128 stands for zero in the data rows.
Some points, one per row:
[107 130 130 116 130 116 128 126 129 126 162 167 177 170 181 167 172 127
 127  85  91  95]
[160 165 165 176 165 178 165 201 169 206 175 167 169 170 145 127  88  87
  83  85  91  95]
[105  94  95  96  96  97  91  89 129 126 144 167 178 170 178 207 172 166
 171 128 128 131]
[ 92  94  95  97  96 102  91  89  89  86 109 127 111 130 126 127 172 166
 171 172 128 131]
[106  94  95  97  96  90  91  89  89  86  82  87  77  90  82  88  88 166
 171 172 203 203]
[195 201 200 200 199 198 203 201 169 166 164 167 145 130 110  88  88  48
  83  85  91  95]
[ 96  94  95  94  96  94  91  89  89  86  82  87  92  90  96  88 130 166
 171 172 166 167]
[ 98  94  95 109  96 112 128 126 129 126 159 167 171 170 173 167 172 166
 127 128  91  95]
[102  94  95  96  96  95  91  89  89  86 122 127 134 130 147 167 172 205
 171 172 128 131]
[109  94  95  96  96  89  91  89  89  86  85  87  94  90 101 127 130 166
 171 215 203 167]
[ 99  94  95  95  96  87  91  89  89  86  85  87  95  90  87  88  88 127
 127 172 166 203]
[204 201 200 203 199 203 203 201 169 166 123 127 102  90  99  88  88  87
  83  85  91  95]
10 more points follow, each with its number after it:
[ 97  94  95 104  96 110 128 126 129 126 171 167 180 170 186 167 172 166
 127 128  91  95] 0
[200 201 200 191 199 188 165 163 129 126 113 127 114  90  94  88  88  87
  83  85  91  95] 1
[101  94 130 108 130 108 128 126 129 126 158 167 164 170 163 167 172 127
 127 128  91  95] 2
[ 97  94  95 104  96 101  91  89 129 126 129 127 128 130 137 127 172 166
 171 172 128 131] 3
[108  94  95 102  96 108 128 126 129 126 142 127 167 170 174 207 172 166
 171 128 128 131] 4
[ 96  94  95 105  96 110 128 126 129 166 168 167 160 170 177 167 172 166
 127 128  91  95] 5
[122 130 130 127 130 134 128 163 169 166 174 167 185 170 186 167 172 127
 127  85 128  95] 6
[106  94  95  98  96  95  91  89  49  86  62  46  61  90  76  88  88 127
 171 172 203 203] 7
[107 130 130 105  96 101  91  89  89  86 130 127 131 130 147 167 172 166
 171 172 128 131] 8
[110 130  95 102  96  90  91  89  89  86  85  87  73  50  71  48  88 127
 127 172 203 203] 9
Which two of these numbered points are nearest to each point below, looking only along the 2 directions in which the first points spread most? Their numbers follow each, nearest first.
[ 98  94  95 106 130 115 128 126 129 126 159 167 168 170 178 167 172 166
 127 128  91  95] > 5 0
[125 130 130 132 130 132 128 163 169 166 177 167 186 170 188 167 172 127
 127  85 128  95] > 6 2
[100  94  95 100  96 105 128 126 129 126 150 167 155 170 165 167 172 166
 171 128 128 131] > 4 5
[116 130 130 119 130 114 128 126 129 166 180 167 189 170 177 167 172 166
 171 128 128 131] > 2 5
[101  94  95 100  96  93  91  89  89  86  86  87  82  90 100 127 130 166
 171 172 166 167] > 7 9
[131 130 165 146 165 157 165 163 209 206 200 207 196 170 177 167 130  87
  83  85  91  95] > 6 2
[ 94  94  95  93  96  95  91  89 129 126 131 127 139 130 144 167 172 166
 171 128 128 131] > 8 3
[103  94  95 102  96 101  91 126 129 126 168 167 189 170 179 167 172 166
 171 128  91  95] > 0 5
[103  94  95  99  96  96  91  89  89  86 112 127 119 130 129 127 172 166
 171 172 128 131] > 3 8
[ 95  94  95  94  96  96  91  89 129 126 129 127 141 130 134 167 172 166
 171 172 128 131] > 8 3
[100  94  95  94  96  97  91  89  89  86  92  87 103  90 113 127 130 166
 171 172 166 167] > 3 7
[212 201 200 199 199 186 165 163 129 126  87  87  79  90  80  88  45  48
  39  85  91  95] > 1 6
[103  94  95 108 130 116 128 126 129 166 164 167 163 170 177 167 172 127
 127  85  91  95] > 2 5
[109  94  95  90  96  84  91  89  89  86  86  87  96  90  98 127 130 127
 171 172 203 203] > 7 9
[105  94 130 113  96 112 128 126 129 166 166 167 177 170 179 167 172 127
 127  85  91  95] > 2 5
[104  94  95  97  96  91  91  89  89  86  70  87  70  50  65  48  88  87
  83 128 203 203] > 9 7
[104  94  95  95  96  96  91  89  89  86 119 127 136 130 136 127 172 166
 171 172 166 131] > 3 8
[201 165 200 191 165 184 165 163 129 126 103  87  87  90  78  88  45  87
  83  85  91  95] > 1 6
[122 130 130 132 130 143 165 163 169 206 194 207 190 170 183 167 172 127
 127  85  91  95] > 6 2
[120 130 130 123 130 126 128 126 169 166 156 167 162 170 178 167 172 127
 127 128 128  95] > 2 6
[207 201 200 195 199 195 203 163 169 166 128 127 107  90  94  88  88  87
  83  85  91  95] > 1 6
